A single turn carries every row of the set below to another of its rows. Some are shown first; where does it send the rows asked next?
ditok: [-15  -5  13 -11 -45 -27 -56  39  15 -10  26  11 -28 -13 -16   4 -37 -19
 -25 -13 -23  17  -1  14   2 -10]
Pabob: [-39 -42 -32   9 -15  -1 -32  13  39 -28 -41  -2 -41 -10   7   6 -56 -23
 -31   0 -21   8  -2 -18 -11   5]
Fipu: [ 24  27  19 -31 -30 -36 -13 -21  -2  22  32 -27  -1  -3 -10   2  39  -5
  -6 -17  13  57  -9  18  10 -47]
mevof: [-36  -5 -61  33  -6 -16 -27 -27 -30 -24 -36  -8 -27  35   3   9  -7 -15
   4 -32 -13 -34  -7 -45  -1 -41]
Dagi: [ 33  32  14 -47 -26   7 -28  -4  23  14  26 -20   0 -24   2   2  20 -34
  -6 -12  52  35  -7  -8  14 -29]
feb: [-36 -17   4   7   9  32   9 -39  19  26  -8 -24  36 -34 -35 -46  25   5
  -4  56  -1   8  -5  25 -11   8]
luz: [-29  16 -11   3  27  -3  -5 -31 -45 -39 -41  -3   0  13  12  -9 -14  -6
  10 -36  15 -50  -7 -59  11 -42]
gov: [  8 -50 -45  -4  12 -19  32 -48  31  30 -29 -15  15  -5 -11  37  16 -24
  18  18   5  -6 -38 -59 -30   5]
mil: [-20 -15  48  18  21   4 -24  43  -2  79 -49  -3  11  45  21  14  -6  -7
  24  59  -7 -11   1 -11   6 -21]
vovez: [-26  -3  57 -23  48 -34  21 -12 -30 -43 -42   4  20 -24  16 -12 -38  16
 -14  -5 -31   7 -10 -20  16 -10]
bera: [-17  27  60  -1 -11 -54 -15   7 -23 -26  13   5 -15 -16   7 -36 -45  -9
 -29  -7  -3  34 -12   5  39 -13]
Non: [-34 -10  50   9  35  -9 -15  16  -2  66 -75 -13  23  37  24 -19 -21 -12
 -11  55   5   6 -18  -4  23 -27]
niki: [ -2 -47 -20   4  28 -22  49 -53  31  15 -21 -39   3 -20 -17  -8   1  -1
  58   2 -10  -6 -22 -47 -15 -21]
sev: [  0 -27  -5  17  14 -27  74 -63  14  25 -34 -18  -3  -7   2   2  14  -5
  24  16  40  -3 -28 -67 -25   2]
rel: [ 38  41   4   6 -32 -27 -16 -14   5  17  35 -27 -27  -1  18   2  25 -36
   8   3  33  58  -9 -15  40 -24]
bip: [  8  30  51  -2 -35 -35 -22  38 -27  -3  26  45 -17  -2  18  30 -16 -25
 -31  13  14  12  -8 -23  11  16]
toset: [-27   4 -14   9  -8 -19   3 -21 -59 -12 -30  19  -8  35   3  34  22  10
   1 -31   9 -53  -1 -51 -30 -36]
pugav: [-11  -9  35  35 -21 -31  26  24 -31  -2 -11  42 -40  16  30  56   0  10
   3  22 -13  -3  15 -44 -28  22]
bos: [-14   7  13  46  14  -2  31 -46 -19  34   1  -7  32  -7  -6 -18  46  -3
   5  83 -11  23 -12   2  12  26]
mem: [-46 -27  32  24   6  10 -28  31  24  74 -62 -21 -11  38  11 -23 -27  -7
   9  44   6  -3   2   3   2 -29]
Tumib: [-10  -8 -18  36  -4  48  -3 -13  26  33   8  -6  16 -21 -11  -7  30 -23
  19  80   6  -2   2 -12  -2  37]

mem turns into Non
sev turns into gov
Where do these go?
vovez turns into pugav
luz turns into toset
Dagi turns into Fipu
feb turns into bos
bip turns into ditok

